In the table below, every row is followed by its label. The labels come from one hidden rule.
tensor([0, -8, -3, 0, 10, 9, 5, 16, 0, -19, 18, 7, -10, 6,
        11, -10, -16, 5, 8, 10, 6, -9, -10, -18, 11, -10, 4, -9,
        -4, -14, 17, 8, -7]) J290
tensor([7, -2, -1, 18, 3, 12, 9, 4, 2, -8, 8, 9, -1, 8,
        6, 4, -7, -6, -5, -7, 0, -3, 1, -5, -6, 6, 9, -9,
        3, -11, 12, -5, -2]) J290
tensor([18, 1, 17, 22, -2, 0, 23, 0, -6, -4, 8, 14, 8, 20,
        4, 20, -2, -30, -35, -27, -6, -6, 21, -2, -27, 25, 19, -15,
        23, -23, 10, -14, 14]) J974
tensor([4, 5, 17, 0, -9, 13, 8, -4, -7, -6, 16, 3, -5, 7,
        18, 14, -6, -19, -14, -10, 1, 8, 12, -7, -15, 16, 8, -21,
        10, -15, 18, -9, 5]) J290
tensor([-26, 43, 10, -34, -46, -13, -49, -47, -43, 43, -14, -70, -2, -37,
        38, 60, 35, 29, -12, 14, 20, 19, 48, 40, 7, 8, -59, 3,
        40, 29, -37, -61, -19]) J905
tensor([5, -14, 0, 0, 15, 10, 18, 19, 13, -23, 21, 22, -4, 10,
        3, -29, -23, -10, 11, 12, -7, -2, -18, -23, 0, -5, 15, -14,
        -14, -18, 20, 19, -1]) J290
tensor([33, -29, -81, 28, 54, -35, -1, 56, 32, -7, -67, 28, 16, 9,
        -82, -43, 15, 49, 42, 26, 2, -63, -60, 19, 57, -66, 26, 85,
        -35, 27, -25, 68, -12]) J724
tensor([-10, 1, -4, -8, -3, -10, -22, -9, 7, 23, -17, -13, 7, -16,
        -18, -4, 13, 14, 8, 2, -7, 10, -9, 17, -6, -1, -12, 16,
        -20, 27, -27, 3, 5]) J905
tensor([37, -5, -16, 35, 37, -1, 57, 44, 0, -53, 28, 50, -5, 49,
        7, 4, -35, -14, -16, -2, 13, -52, -4, -35, 13, -17, 56, -8,
        15, -55, 48, 16, -16]) J290
tensor([-39, 12, 28, -26, -42, -6, -55, -55, -1, 63, -25, -47, 12, -47,
        -13, 12, 45, 6, -1, -19, -17, 58, 16, 45, -31, 34, -53, 12,
        -14, 57, -58, -26, 29]) J724
tensor([11, -11, -28, 11, 17, -16, -5, 13, 12, 11, -37, 5, 10, -5,
        -40, -16, 19, 28, 15, 6, -3, -14, -21, 18, 15, -21, 2, 38,
        -13, 23, -25, 20, 2]) J905
tensor([25, 13, 20, 42, 0, -2, 28, -9, -15, 10, -2, 18, 17, 25,
        -2, 26, 12, -42, -50, -51, -13, -3, 31, 13, -44, 35, 27, -11,
        31, -21, 2, -20, 22]) J974
tensor([-1, -13, -9, -16, 13, 6, -1, 19, 8, -27, 21, 5, -16, 4,
        12, -21, -25, 13, 24, 28, 7, -7, -28, -25, 24, -26, 2, -5,
        -12, -11, 21, 15, -19]) J581
tensor([5, -1, 6, 1, 4, 2, 7, 4, -1, -5, 12, 9, 1, 13,
        9, 1, -5, -8, -7, 0, 4, -1, 6, -7, -2, 5, 8, -8,
        -1, -11, 15, 0, 0]) J290
tensor([1, 5, 10, 1, -4, 3, 0, -7, -3, 3, 6, -2, 1, -1,
        8, -1, -5, -11, -7, -7, -2, 6, 4, 9, -10, 9, -1, -6,
        -3, -4, 2, -7, 7]) J905
tensor([6, -1, 5, 6, 6, 4, 10, 6, -3, -11, 11, 10, -1, 11,
        11, 0, -6, -14, -6, -3, 1, -5, 7, -7, -3, 3, 10, -9,
        6, -15, 13, -3, -1]) J290
tensor([5, 1, 8, 1, -3, 4, 13, -1, -11, -9, 12, 11, 1, 9,
        6, 8, -10, -14, -12, -8, -1, -4, 3, -9, 4, 6, 8, -14,
        5, -14, 13, -4, -4]) J290
tensor([-6, 3, 17, -3, -7, 6, -6, -11, 0, 12, -4, -12, 2, -13,
        2, 2, 7, -3, -5, -17, -6, 16, 7, 7, -14, 13, -12, -6,
        -3, 8, -13, -14, 8]) J905
tensor([-11, -21, -26, -34, 22, 13, -7, 28, 17, -39, 32, 1, -23, -3,
        18, -34, -37, 32, 58, 47, 11, -8, -42, -37, 55, -47, -6, -3,
        -32, -7, 29, 33, -33]) J581
tensor([19, -8, -12, 16, 20, -5, 25, 20, 4, -21, 7, 24, 5, 22,
        0, 0, -15, -9, -5, 3, 3, -23, -4, -15, 5, -6, 24, 4,
        5, -22, 15, 11, -4]) J974
tensor([-15, -6, -12, -25, 14, 1, -12, 8, 4, -15, 17, -6, -13, -6,
        15, -14, -19, 16, 24, 22, 7, -1, -17, -16, 20, -18, -11, -8,
        -13, -2, 15, 13, -13]) J581
tensor([-22, 3, 15, -16, -8, 10, 0, -9, -1, -2, 21, -5, -5, -3,
        17, -4, -5, -13, -4, 3, -1, 11, 4, -6, -5, 7, -3, -15,
        1, -6, 12, -7, 3]) J290
tensor([-9, -11, -22, -27, 14, 14, -3, 22, 14, -31, 23, 5, -20, -1,
        11, -16, -33, 23, 42, 48, 9, -14, -27, -29, 41, -38, 0, -6,
        -19, -8, 24, 24, -26]) J581
tensor([-7, -3, -11, -2, -6, -5, -12, -4, 1, 15, -18, -7, 5, -8,
        -13, -10, 15, 6, 4, 3, -5, 12, 4, 14, -4, 0, -9, 12,
        -7, 19, -21, 7, 1]) J905
tensor([-13, 5, 19, -9, -21, 3, -19, -26, 0, 28, -14, -18, 4, -23,
        -5, 4, 13, 3, -5, -17, -8, 27, 9, 21, -19, 21, -32, 0,
        -3, 22, -18, -15, 13]) J905
tensor([-2, -5, -7, -7, 8, 5, 6, 22, 6, -19, 16, 8, -12, 2,
        15, -11, -16, 5, 14, 16, 5, -7, -10, -19, 14, -14, 12, -10,
        -7, -12, 23, 10, -11]) J290
tensor([-8, -18, -48, -12, 25, -20, -34, 18, 18, 15, -60, -9, 8, -21,
        -53, -42, 26, 58, 51, 34, -2, -17, -49, 22, 43, -46, -15, 64,
        -49, 52, -43, 52, -13]) J724
tensor([-37, 23, 50, -27, -58, 6, -49, -65, -10, 71, -25, -52, 6, -54,
        5, 12, 44, -20, -19, -38, -16, 77, 28, 42, -57, 55, -53, -13,
        0, 46, -50, -43, 35]) J905
tensor([-2, -2, 13, -13, -3, 14, 9, 3, 2, -20, 28, 2, -12, 4,
        25, 1, -22, -9, 2, 8, 7, 5, 0, -18, 1, 3, 4, -24,
        3, -20, 28, 1, -6]) J290
tensor([-33, 35, 11, -26, -32, -14, -37, -35, -34, 33, -10, -50, -4, -29,
        33, 51, 26, 28, -11, 4, 18, 17, 40, 22, 8, 8, -44, -2,
        30, 21, -23, -49, -13]) J905
tensor([23, -5, -7, 25, 25, 2, 37, 25, -1, -30, 21, 30, -1, 35,
        11, 0, -25, -12, -13, -2, 15, -31, -4, -18, 5, -5, 33, -11,
        17, -34, 29, 9, -14]) J290
tensor([28, 12, 49, 43, -16, 5, 40, -19, -30, 3, 19, 16, 14, 31,
        24, 44, 1, -64, -71, -58, -8, 2, 54, 4, -60, 59, 25, -38,
        50, -38, 14, -40, 26]) J974
tensor([-3, 0, -1, 1, 8, -2, -10, -3, 7, 10, -12, -10, -1, -9,
        -14, -5, 5, 4, 5, -3, 0, 6, -2, 8, -1, 2, -3, 9,
        -7, 12, -9, 0, 3]) J905
tensor([-17, 7, 21, -21, -16, 17, -10, -14, -2, 3, 15, -9, -7, -12,
        20, 9, -1, -12, 3, 14, 1, 22, 6, -7, -7, 8, -13, -22,
        -12, 0, 3, -8, -1]) J290
tensor([-21, 26, 11, -23, -25, -8, -28, -31, -26, 23, -3, -36, -8, -26,
        24, 37, 18, 24, -5, 7, 15, 10, 29, 16, 7, 3, -34, -4,
        24, 15, -19, -34, -9]) J905
tensor([-3, -5, 4, -17, -1, 7, -2, 2, 5, -12, 18, -5, -11, -4,
        14, -7, -8, 4, 14, 18, 3, 4, -6, -11, 11, -9, -6, -14,
        -8, -5, 13, 7, -6]) J290
tensor([1, 2, 11, 3, -9, 7, 11, -2, -3, -9, 18, 6, -3, 10,
        11, 4, -9, -17, -8, -8, -2, 5, 12, -6, -9, 9, 8, -16,
        11, -14, 13, -11, 2]) J290
tensor([3, -31, -82, 11, 38, -46, -33, 37, 44, 28, -98, 5,
        22, -26, -103, -52, 43, 81, 63, 38, -5, -36, -72, 35,
        58, -67, -2, 110, -58, 69, -71, 66, -8]) J724
tensor([4, -1, 11, 3, -8, 8, 13, -3, -7, -5, 12, -1, -1, 7,
        10, 4, -12, -12, -14, -3, 4, 0, 10, -23, -7, 9, 7, -14,
        4, -12, 13, -2, 5]) J290
tensor([0, 8, 25, 2, -8, 6, 8, -10, -12, -3, 20, 3, 0, 6,
        19, 6, -9, -23, -15, -14, 0, 10, 18, -8, -19, 18, 5, -24,
        13, -13, 16, -13, 7]) J290
tensor([25, -12, -20, 25, 28, -7, 33, 24, 2, -29, 8, 31, 2, 28,
        -7, -6, -19, 4, -2, 3, 2, -36, -9, -16, 12, -20, 30, 6,
        9, -26, 19, 17, -8]) J974
tensor([2, 0, 3, 3, 2, 5, 11, 0, 0, -6, 7, 10, -1, 6,
        10, 2, -8, -9, -4, -2, 1, -4, -3, -12, -4, 2, 8, -7,
        2, -11, 12, -1, -1]) J290
tensor([-11, -3, 5, -15, -6, 7, -10, -8, 1, -1, 8, -8, -6, -9,
        16, -2, -8, 1, 14, 5, 0, 5, -9, -5, 1, -3, -9, -11,
        4, 2, 5, -1, -4]) J905
tensor([16, 15, 7, 21, -2, 2, 22, 0, -20, -2, 12, 6, 6, 20,
        5, 24, 3, -22, -38, -21, 7, -15, 28, 3, -14, 15, 16, -8,
        30, -23, 8, -22, 1]) J974
tensor([-4, 6, 23, 3, -11, 8, 14, -6, -11, -8, 23, 5, 1, 10,
        21, 11, -13, -25, -19, -15, -2, 8, 17, -12, -21, 20, 0, -26,
        12, -20, 17, -16, 6]) J290
tensor([23, -23, -64, 24, 43, -28, 7, 44, 25, -8, -57, 23, 13, 8,
        -62, -34, 20, 42, 37, 27, 0, -55, -50, 9, 48, -50, 24, 68,
        -28, 18, -19, 51, -10]) J905
tensor([0, -8, 4, 2, 5, 14, 16, 18, 13, -20, 21, 18, -4, 12,
        5, -22, -25, -17, 7, 12, -6, -1, -9, -23, -1, -6, 9, -15,
        -5, -17, 22, 16, 0]) J290
Here are more rows. What is the label of each one?
tensor([6, -5, 8, 6, -3, 2, 10, 5, -1, -7, 13, 6, -3, 15,
        7, 7, -9, -12, -7, -5, -1, -1, 4, -12, -5, 8, 8, -15,
        4, -16, 13, -2, -4]) ~ J290
tensor([-16, 20, 48, -5, -44, 5, -30, -52, -11, 52, -18, -36, 10, -30,
        3, 23, 37, -23, -32, -44, -15, 52, 37, 36, -54, 55, -29, -13,
        10, 29, -40, -38, 39]) ~ J905
tensor([-39, 38, 25, -54, -68, -19, -72, -74, -39, 63, -20, -100,
        -13, -56, 34, 81, 57, 51, -7, 7, 24, 42, 68, 51,
        2, 18, -92, 5, 35, 54, -54, -74, -12]) ~ J724
tensor([-20, -2, 0, -32, -3, 11, -6, 2, 4, -10, 18, -12, -14, -10,
        15, -14, -17, 11, 24, 27, 1, 14, -18, -17, 17, -13, -17, -13,
        6, 2, 13, 6, -13]) ~ J581
tensor([-2, 2, 4, -10, -2, 8, -5, -2, 4, -5, 11, -5, -1, -3,
        12, -13, -9, -2, 8, 13, 5, 9, -3, -4, 0, 0, -3, -11,
        -5, -4, 2, 0, 6]) ~ J905
tensor([-20, -3, -12, -11, -10, -22, -37, -15, 13, 41, -50, -25, 5, -33,
        -37, -15, 33, 31, 19, 1, -10, 20, -8, 31, 2, 0, -27, 35,
        -20, 49, -46, 7, 14]) ~ J724
tensor([5, -11, -37, 12, 22, -20, -10, 15, 14, 22, -49, 4, 17, -8,
        -52, -21, 26, 29, 23, 8, -2, -18, -31, 20, 21, -24, 1, 49,
        -24, 33, -42, 29, 3]) ~ J905
tensor([-14, -10, -18, -22, 15, 5, 3, 12, 8, -30, 25, 1, -19, -2,
        10, -17, -30, 11, 31, 34, 8, -8, -24, -29, 32, -31, 2, -6,
        -16, -7, 24, 18, -21]) ~ J581
tensor([4, 3, 7, 5, -1, 5, 8, 1, -8, -8, 15, 7, -1, 16,
        8, 5, -10, -17, -10, -8, -2, 0, -2, -6, -11, 7, 5, -13,
        4, -13, 10, -5, -1]) ~ J290
tensor([-26, -3, -1, -34, -20, 10, -27, -9, 8, -2, 10, -19, -16, -19,
        13, -15, -14, 28, 32, 29, 2, 20, -13, -5, 17, -13, -23, -9,
        -17, 11, 2, 6, -11]) ~ J581
tensor([-7, 3, 5, -1, -10, 6, -9, -12, -1, 8, -2, 3, 2, -7,
        -1, 5, 6, -12, -7, -11, -4, 9, 9, 7, -9, 12, -7, -2,
        -4, 4, -6, -7, 7]) ~ J905
